In the rows, zero is written as 128.
name the system of each run:
path 1, K847 (9 x 26):
[[ 88 163 107 141 111  88  70 143 154 111 113 104  91 137 178 131 102 160
  125 125 157  80 126 101 105  75]
 [ 81 123 157 143 121 166 100  74 122 114 134  94 154 183  79  97 121 111
  158 127 165 151 148 130 136  97]
 [156 100 127 125 195 147 116 165 146 186  84  89 140 158 134 142 111 134
  127 144 131 167 131 147  89 143]
 [107 159 134 150 140  98 100 138 187 105 129 165  93 140 193 114 100 136
  131 143 132  95 164 117  95 129]
 [130  94 160 153  73 140 119  81 144 131 125 132 162 170 107  69 150 145
  131 134 132 124 141 142 142  85]
 [145 101 103  91 169 116  95 138 133 172 108  65 141 115 140 143 137 146
  127 134 117 150  94 125 113  74]
 [ 53 132 108 125 171 139 116 119 142 101 152 128  90 133 155 140 102  92
  159 130 134 102 171 119 105 122]
 [145  84 145 159 121 173 147 117 130 129 123 127 160 160 114  62 122 124
  120 158 147 126 159 155 120 176]
 [182 129 142 105 149  77 103 151 173 146 118 131 138  92 171 109 140 157
  107 144 111 165 116 127 110 118]]
path 2, K973 (9 x 26):
[[ 97  82 149 105 185 102 159 181  63 136  91 156  98 138 136 103 118 125
   89 116 136 185 183 136 111 148]
 [102 135 125 125 100 104  78 157 191 106  82 105  77  91 113 179  94 107
  119 144 119  61 126 164 150 166]
 [181 155 126 189  33 167 152  98 149 121 172 134 181 137 121 102 167 151
  146 121 151 106  99 122 132 135]
 [142 101 154 106 155  84 158 154  57 154 109 165 133 147 147  86 154 165
   90 102 128 207 143 108 117  81]
 [ 62 128 127  87 146  99  82 151 128 123  74  94  67 109  88 207  93  97
  125 115 111 105 123 149 161 115]
 [156 162 106 188  80 209 139 109 147 123 153  91 165 151  90 144 121 118
  159 140 164  84  99 136 128 189]
 [173 134 164 154 150 106 148 146 113 140 126 179 153 172 177  48 131 177
  100 133 155 190 160 107  86 136]
 [ 79 105 152  85 133  55  79 132 163 134  73 150  69 122 139 162 119 129
  113 119  77 107 145 143 151  54]
 [149 139  82 133  83 184 127  91 132 145 148  66 159 115  77 190 146 117
  163 126 119  78  54 132 160 113]]
path 3, K632 (9 x 26):
[[ 55  90 124  90 144 133 145  67 122  88 200 143 122  86 129 106 162  69
  166 120 101 138 168 123 142  83]
 [117  63  92 115 160 199 144 119 157 139 143  75 138  92 100 151 126  63
  160 161 104  99 136 173 127 183]
 [191 140 121 142 184 141 135 150 187 131 157 137 156 106 191  90 115 130
  131 173 133 145 143 127  73 205]
 [163  86 178 122 111  93 149  92 155 127 135 210 149 135 152  49 159 145
  105 147  82 147 162 140 139 107]
 [151  80  96  95  59 114 141 104 121 131 145 106 143  56 112 130 181 131
  118 127  83  84  78 139 176  87]
 [103 153  92 131 106 145 145 150  96  66 195  84 128  44 124 125 140  92
  142 115 182 134 123 111 123 193]
 [127  95 159 129 179 163 155 139  82 117 107 134 143 157  86  76  94 102
  106 155 153 170 173 154 128 222]
 [213 106 148 106 148  83 104 164 168 174  53 138 132 125 137 122 110 170
   74 167  86 126 102 158 138 153]
 [156 167 144 164  18  65 121 145 163 105 139 167 121  98 169 111 170 174
  108  98 139 112 116 111 133  93]]
path 4, K862 (9 x 26):
[[142 195 147 161 143 130 109 123 138 119 149 131 150 169 147 107 112 152
  143 122 176 169 129  94  97 129]
 [142  96 162 117 147 110 140 111 142 168 107 181 129 165 136 124 147 137
  127 123  78 156 148 139 130  77]
 [133 132  90 108 152 135 105 115 173 137 125 113 111 110 140 173 106 117
  141 155  87  63 103 136 135 127]
 [110 184 114 155 144 161 126 109 118 107 179 115 144 154 140 122 117 125
  164 120 174 140 128  91 100 130]
 [140  87 152 118 174 131 161 130 107 161 119 165 138 160 137 101 141 130
  121 126 108 181 161 136 111 115]
 [138 109 120 114 141 120 114 134 195 131 113 137 105  95 145 151 113 108
  127 161  84  83 135 159 132 159]
 [130 175 110 163  91 161 131  95 143 100 186 121 153 130 137 117 136 127
  161 127 156 103 113 104 121 130]
 [140 106 128 100 163 121 165 121  68 144 151 147 147 129 137  99 155 137
  121 115 117 183 130 107 123  95]
 [ 96  98 127  94 163 114 126 150 149 121 108 137  84  93 125 162 112  88
  124 139  93 114 155 158 137 157]]
path 5, K451 (9 x 26):
[[125  72 182 171  56 136 148 117 168 151 106 167 139 169 110 109 176 123
  138 102 114 151 172 170 129  88]
 [149 118  63 128 110 124 117 164  93 170  85  78 116 137 146 161 117 181
  100 126 130  61  70 115 126  90]
 [ 60 189 129 106 133 119  91  89  98  52 179 100 118  99  99 121 107  97
  150 121 171 137 127  95 152 128]
 [104  62 172 138 167 174 156 124 123 158  96 147 135 189  86 115 122  90
  138 133 119 171 189 173 122 152]
 [181 146 121 132 147  83  90 202 175 164  68 110 107 117 176 153 103 175
   93 142 130 124 105 133  95 146]
 [116 185 150 159  46 103 100  76 165  72 176 155 139 126 142  88 144 145
  144 118 150 104 126 102 145  89]
 [115  60 110 114 138 183 158  80  71 178 120 108 156 184  85 128 148 128
  141 123 100 120 114 137 148  61]
 [ 90 149  85  86 208 113  97 179 118 129 118  73  83  84 146 196  92 103
  136 126 139 135 119 117 103 146]
 [107 154 177 170 125 139 127 114 178  71 151 179 124 144 138  73 102  99
  140 150 158 132 196 140 112 204]]
path 6, K264 (9 x 26):
[[145 171  94 128 119 137 161 134  90 130 162 134 127 110 135 171 143 134
  139 105 127 123  90  97 130 125]
 [109 143 128  93 182 120 141 118  76 103 143 153 116 120 118 119 103 111
  118 137 120 141 137 110 145 156]
 [153  99 141 122 146 141 147 143 150 145 101 145 124 123 108 143 119 106
  118 149  96 125 138 166 139 183]
 [170 163 127 160  88 121 152 151 154 132 141 164 128 117 155 149 148 144
  128 115 124 122 118 123 116 149]
 [128 154 134 103 120  88 135 105  88 112 145 168 121 121 133 118 137 146
  113 114 108 129 112  99 158  89]
 [120 112 117  87 151 132 124 124  99 136 111  99 122 108  79 166 120 106
  123 132 105 128 102 142 164 133]
 [126 146 116 154 128 165 154 153 125 116 144 123 123 118 117 153 118 101
  143 125 151 126 137 138 115 198]
 [149 137 153 147 130 115 154 135 115 120 125 190 127 156 153  85 121 148
  105 133 128 135 155 120 120 152]
 [158 125 153 103 118  81 106 132 154 151  91 148 120 120 123 146 138 148
  108 129  88 135 108 139 153  96]]
path 7, K264 (9 x 26):
[[175 162 141 153 149 129 151 132 156 134 141 186 137 150 168 113 119 145
  127 144 116 132 140 118 103 164]
 [155 130 145 103 131  86 131 107 151 145 131 183 124 120 150 136 151 143
  124 125  69 135 118 122 144  80]
 [127 133  87  96 125 130 132 115 116 137 143 107 118  92 115 186 141 116
  142 121  93  94  82 120 156  98]
 [120 153  94 120 163 169 156 119  78 104 174 112 138 112 114 134 113 102
  143 135 147 125 117 108 130 178]
 [145 103 148 121 182 133 159 146 117 131 123 164 129 134 138  92 115 116
  111 150 120 160 168 141 111 187]
 [172 117 145 135 103  92 128 156 192 146 102 168 115 106 161 138 142 142
  109 137  89 117 132 153 124 140]
 [147 164 115 128  64 105 132 104 129 115 161 143 134  97 133 144 160 147
  132 109 112 100  83 104 156  85]
 [106 128 105  84 150 134 142 109  38 116 150 100 134 112  88 133 130 119
  125 116 132 146  99 103 159 109]
 [108 108 125 114 183 150 136 163 109 122 110 101 112 113 101 143  97  87
  123 143 142 146 152 153 121 208]]
path 8, K451 (9 x 26):
[[ 90 123  99 102 175 104 155 139  97 133 133 176  79 130 174 156 120 126
  124 115  90 102 148 106 119  92]
 [142 141 123 112 152 148 116  95 167 105 139 133 129 109 111 132  93  98
  135 176  99  77 121 144 153 191]
 [184 152 144 151 137 154 147 129 148 151 158 129 172 134 132 127 156 130
  152 119 141 197 119 124  98 148]
 [129 117 118 120 128  88 159 147 108 140 134 185 104 123 183 123 152 154
  110 108  97 124 139 108 116  80]
 [127 118 100 103 112 134 125  93 139 110 139 125 121  93 112 139 121 111
  128 156  87  56 103 138 171 137]
 [143 143 117 137 142 179 150 127 113 131 167  93 160 117 100 147 142 101
  159 122 154 171 115 125 116 168]
 [124 119 139 124 160 102 163 168  94 132 125 176 108 128 162 113 134 134
  106 112 128 169 163 119 104 138]
 [153 113 139 114  99  94 116 125 167 119 103 155 115 100 128 121 123 132
  101 155  87  81 122 153 161 145]
 [158 148 117 153  74 160 133 114 139 133 155  95 163 118 102 147 156 130
  151 115 144 129  89 127 135 127]]
path 9, K862 (9 x 26):
[[ 90 169 143 151  87 106 120 143 131  74 185 116 128  84 145 111 161 113
  151  85 193 189 151 103 102 124]
 [112  39 134 124  98 140 189 129  63 154 102 162 123 155 105 104 159 128
  103 111  99 121 155 154 152  99]
 [149 122 100  89 146 109  92 158 139 111 105  72 117  58 116 134  97 121
   97 169 125  91  93 145 151 191]
 [ 93 181 157 177  56 128 115 129 140  81 160 121 131 128 115 118 145 121
  151  88 196 161 145 114 118 127]
 [155  61 131 118 108 124 170 134  62 174  94 149 143 156 113 104 160 162
   92 114 101 138 119 138 146  84]
 [117 140 113  78 155  79  72 152 150 105  99  91  91  66 129 155  92 120
  103 154 116  96 107 135 151 152]
 [ 86 172 147 186  66 163 119 114 131 102 145 111 134 170  92 143 131 115
  165  93 188 135 139 123 123 121]
 [181  82 123 121 143 123 157 154  73 186  89 129 153 159 135 100 144 177
   88 127 119 156 111 127 119 104]
 [103 144 144  91 149  63  62 139 184  98 100 128  83  86 144 140  95 119
  113 149 110 106 137 136 142 132]]
path 10, K847 (9 x 26):
[[187  70 129 160 112 191 214 133  78 155 133 154 176 154 105  76 154 131
  109 140 127 143 140 151 124 192]
 [194 159 123  71 159  38 106 161 140 126 116 153 112  53 175 129 124 166
   79 147  88 137  87 108 141 136]
 [ 54 130 142 131  53 123 143  79 147  86 169 171  95 104 103 167 166  80
  167  90  95  93 150 135 170  77]
 [157  76  70 136 108 197 173 145  43 164 126  50 171 130  87 124 147 140
  117 126 159 117  82 133 129 146]
 [130 200 124  78 228  84 108 156 110  92 151 135 102  76 155 145  84 114
  118 141 137 173 124  90 116 189]
 [104 113 190 168  71 140 176 116 160 108 120 226 102 156  95 136 142  86
  136 111  97 120 193 172 155 168]
 [225 113  99 151  49 117 133 166 119 168  96  89 165 108 137 115 161 200
   85 132 137 100  58 132 133 120]
 [ 77 207 119  75 157  70  86 102  99  87 175 117 104  87 136 163 127 123
  151  94 134 162  99  67 144  55]
 [ 63  76 135 142 137 208 174 112  78 140 105 129 113 189  43 167 114  66
  152 115 123 115 167 169 153 157]]
path 11, K891 (9 x 26):
[[ 93 115  90 116 177 138 137 129 122 112 173 118 117 105 180 105 125 110
  144 136 139 120 155 108  91 124]
 [115  93 138  86 168 132 110  94 136 109 137 113 139 102 106  95 117  95
  129 164 109 133 141 145 149 145]
 [159 101 129 128 114 135 132 140 182 137 141 109 146  78 130 137 159 106
  141 136 114 145 127 157 119 154]
 [131 119 109 140 121 118 152 145 126 110 168 143 130  96 182  87 148 135
  122 126 143 131 149 113  97 135]
 [118 103 133  91 132 106 121  94 101 108 142 128 139 109 120  79 137 129
  113 141 115 132 128 121 155 101]
 [128 108 129 112  99 126 126 134 133 129 131  97 132  80  96 156 159 105
  135 113 120 146 112 148 150 124]
 [120 125 118 155 102 142 159 162 105 110 147 126 125 108 135 118 140 121
  124 113 162 134 146 127 112 169]
 [144 113 148 126 122 113 132 121  98 119 115 145 143 142 122  69 122 150
   95 144 135 135 137 127 141 137]
 [148 125 146 117  91  94 113 129 144 140 109 131 129 113 115 142 153 142
  119 116 109 140 106 136 151  91]]
path 12, K973 (9 x 26):
[[212 206 145 118 177 142 107  69 180 146 163 148 180 149 125 141 116 141
  157 162  92 149  75 105 135 137]
 [119 166 150 111 203 129 154  82 133 143 171 206 127 171 153 149 135 111
  168 113  82 175 152  98 113  83]
 [134 114 101  75 218 143 140 102 131 157 122 153 109 130 128 177  98 102
  137 163  48  88 115 135 148 136]
 [169 193 123 113 168 148 118  87 175 104 189 130 157  93 127 142 114 101
  163 162 112 132 100 113 135 181]
 [128 130 144 133 161 142 181  96 138 120 186 212 132 139 163 105 148 104
  154 127  95 152 173 114 109 132]
 [147  90 111  70 179  97 145 133 137 146 120 164 103  83 152 145 127 117
  109 153  51 106 126 141 145 134]
 [138 177 117 103 118 125 125 100 148  89 184 124 134  57 109 164 141  94
  153 129 111 123  94 117 159 155]
 [129 115 132 141 135 167 203 116  87 118 176 179 142 129 123 111 153  98
  141 115 123 156 158 126 123 167]
 [145 104 135  94 169  89 141 173 128 129  98 161  96  88 148 129 113 121
   89 146  97 135 147 146 131 180]]
path 13, K632 (9 x 26):
[[140 121 164 190  88 132 142 103 146 120 120 202 139 210 168  40 118 168
  109 146 140  96 179 126 110 126]
 [159 101 121  71 116 100  98  75 103 156 127  92 169 114 100 110 163 161
  118 131  90 139  63 114 174  23]
 [ 59 133  99 113  99 103 129 180 130  86 163  92  78  28 138 188 158  77
  150  79 151 142 140 127 119 131]
 [ 94 106 116 182 141 215 160 131  95 113 126 114 133 191 106  91  83 102
  134 152 180  91 176 146 105 212]
 [207 132 151  87 223 104  81 123 149 175  85 110 167 157 137  93  94 170
   99 181 109 177  99 124 117 130]
 [127 120 171 135  61  42 117 162 202 128 108 190  87  89 176 145 177 142
  116  93  92 142 155 145 123  71]
 [ 99 105  74 169  25 181 169  91  76 113 167 110 141 144 115 112 161 141
  141 109 148  37 105 114 149  82]
 [101 161  97  70 219 144 101 109  57  97 174  44 151  88  96 121 100 101
  145 139 172 182  97  89 131 147]
 [ 96  90 186 128 183 120 125 188 178 135  69 153  83 133 112 153  99  73
  123 131 123 181 210 188 106 204]]
path 14, K891 (9 x 26):
[[137  58 149 142  99 170 187 109 134 138 142 157 151 125  98 109 169  89
  140 130  99 141 160 173 140 154]
 [183 104  91 120 108  94 134 183 115 136 114 109 129  70 170 101 138 169
   78 144 133 104 100 126 118 153]
 [115 184 170 117 107  79 117 100 118  76 171 169 131 103 127  98 145 129
  130 106 141 178 134  95 149 107]
 [110  62 111 125  84 166 171  99  84 151 132 122 139 139  88 136 168 114
  138 109 100 104 119 146 158  81]
 [138 139 101 115 129 111 120 196  84 122 100  73 111  82 115 153 111 136
   95 121 168 137 100 126 128 180]
 [128 165 194 162 102 124 143 114 134  94 135 191 133 160 104  98 124 118
  127 118 149 168 167 134 140 171]
 [172  79 113 141  88 133 148 120 122 178  97 142 147 164 139 109 152 175
  104 135  93  83 104 140 136  79]
 [116 192 111 105 132  71  88 160 110 115 124 102  99  94 147 170 120 153
  118  99 150 145  92  89 128  94]
 [ 63 142 150 147 116 171 150  84 102 101 153 154 121 174  76 144 123  82
  166 104 139 131 161 129 147 126]]

runs to name:
path 15 (2 x 26):
[[133 127 151 156 133 186 131  47 139 149 133 156 167 228  99  98 117 132
  157 149 111 108 135 129 139  96]
 [153 104  94 100 178 114 103 177 142 197  77  78 116 128 152 183 121 153
  118 128 105 131  94 134 101  92]]
 -> K891
path 16 (2 x 26):
[[195 183 101 197  71 153 131 178 114 151 106  94 151 164 139 136 115 191
  109 119 191 103  77 110 100 164]
 [123 232 177 108 159  69  85 100 102 106 133 165 125 164 120 133 104 156
  128 105 145 192 110  73 145  83]]
 -> K847
path 17 (2 x 26):
[[120 106 157 116 103 131 168  84  59 117 120 187 132 163  76  96 132 129
  105 126  99 115 135 133 188 120]
 [167 113 153  99 159 117 117 169 149 164  84  97 134  98  88 177 132 110
  120 127 111 195 111 163 133 165]]
 -> K973
path 18 (2 x 26):
[[166 141 139 175 103 147 161 142 129 165 126 158 147 178 142 134 151 157
  136 103 137 152 129 121 101 115]
 [117 134 107  90 151  97 135 106  74 128 136 153 113 132 146 122 126 150
  113 126 100 107 110  93 148  72]]
 -> K632
path 19 (2 x 26):
[[138 132 111  90 164 100 147 119 139 118 150 181 102  89 162 142 122 115
  122 148  68  93 129 122 142 141]
 [147 139 128  99 123 131 144  87 139 103 174 148 142  77 107 136 145  97
  142 140  90 124 109 131 166 151]]
 -> K973
path 20 (2 x 26):
[[ 82  94 110 123 147 133 147 124  96 127 139 141 108 141 151 109 131 123
  130 120 124 115 159 119 115  93]
 [129  96 109 100 146 129 105 131 136 127 114  81 129  97 121 120 113 120
  117 160 121 104 116 145 136 145]]
 -> K973
path 21 (2 x 26):
[[ 98 202 165 132 143  96  92 133 129  97 119 145 103 149 117 146  94 128
  131 112 158 158 139 106 132 134]
 [149 119 156 151 113 153 148 121 127 175  89 156 137 196  93 157 134 138
  131 114 106 137 125 148 139 110]]
 -> K862
path 22 (2 x 26):
[[107  96 130 133 154 169 176 125  85 126 155 136 139 139 114 107 139  96
  142 119 140 166 164 133 115 153]
 [167 104 132 112 149 101 135 169 129 137  92 141 116 103 145 110 112 140
   84 154 112 125 134 147 128 182]]
 -> K847
path 23 (2 x 26):
[[158 102 138 117 123 117 110 100 166 139 100 148 133 139 129 103 116 142
  109 169  83  80 122 149 153 122]
 [168 151 116 134 102 139 129 123 149 150 155 102 158 106 123 164 166 134
  154 108 125 153  85 120 125 102]]
 -> K264
path 24 (2 x 26):
[[188 179 158 132 165  84 159 162 151 144 142 214 123 122 185 140 144 149
  122 112 103 195 139 106  94 147]
 [117 108 143 126  67 111 162  79 109 117 124 214 107 150 115 117 143 135
  111 125  66  59 135 135 186  88]]
 -> K632
path 25 (2 x 26):
[[144 148 113 143 150 112 172 147 107 138 143 204 110 151 197 117 130 157
  116 119 112 118 147  97  96 120]
 [157 142 137  75 160  81  94  96 153 131 113 149 122 109 130 134 113 140
  111 156  69 110  98 123 165 104]]
 -> K264
path 26 (2 x 26):
[[161 123 105 170  50 129  89 136 223 159  96 101 124 134 156 161 136 162
  133 140 111  38  95 149 120  92]
 [110 182  81 145 111 165 121  78  64 106 193  77 167 152 127 103 131 152
  157 114 186 113  84  65 124  76]]
 -> K451
path 27 (2 x 26):
[[142 144 130 135 102 110 147 145  99 117 107 168 107 133 121 133 114 145
   96 128 119  95 120 126 154 154]
 [162 175 136 137 106 125 128 111 112 131 130 145 145 148 112 138 128 154
  125 121 128 129  92 109 149 119]]
 -> K891
path 28 (2 x 26):
[[182 212 144 165  92 130 106  83 162 149 121 164 151 202 124 150 117 178
  139 128 116  97  78 101 142  89]
 [142 171 119 120 155 147 117  71 113 172 129 134 147 201 113 170 122 154
  155 119  97 120  79  95 141  46]]
 -> K847
path 29 (2 x 26):
[[138 127 143 160 110 115 113 148 177 129 118 138 126 137 167 102 129 147
  124 133 144 127 152 136  96 130]
 [113 125 125 127 121 109 101 102 141 122 137 126 131 141 158  94 132 151
  129 134 129 111 132 110 120  67]]
 -> K891
path 30 (2 x 26):
[[105  98 105 105  78 103 128  78  99 107 167 127 139 102 147  78 168 148
  124 120 113  92 113 104 153  35]
 [ 87 114 106  88 118 130 113 135  69 113 136  43 129  75  70 158 145 101
  135 101 156 162  96 125 155 106]]
 -> K891
path 31 (2 x 26):
[[104 124 132 135 129 126 120 179 125 118 120  87 116 100 120 141 129 109
  128 108 176 174 147 139 104 159]
 [125  95 146 167  72 126 142 151 129 129  97 149 120 151 132  94 135 147
  103 125 143 108 159 150 125 136]]
 -> K862
path 32 (2 x 26):
[[167 123 148  95 143  83 119 102 119 127 174 126 179  96 160  51 176 160
  122 125 134 215 118  94 116  66]
 [ 73  35 100 106 102 119 146 128 155 141 133 133  92  84 155 149 175  96
  142 113  72  84 160 159 129  60]]
 -> K451
path 33 (2 x 26):
[[113 129  73 104 179 175 146  98  90 118 194  87 150 102 133 126 130 102
  160 140 135 123 111 101 117 131]
 [130 107 136 107 202 147 174 128  99 121 145 172 125 124 130 107 112  95
  124 151 106 154 166 137 123 194]]
 -> K847
path 34 (2 x 26):
[[166 138 143 123 179 127 161 136 136 165 124 185 129 154 150 147 128 133
  131 130  89 160 136 126 111 137]
 [136 142 103 110 144 107 138 118 140 131 135 173 100 117 163 154 120 134
  124 141  74  72 116 116 139 115]]
 -> K891
path 35 (2 x 26):
[[ 98 174 140  98 171 137  98 109 128 137 127  94 120 135  73 212 115  92
  168 106 122 172 103 122 146 106]
 [113 149 122 160 161 159 157 168 152 156 114 161  90 164 146 205 110 105
  155 107 119 125 156 138  91 158]]
 -> K632
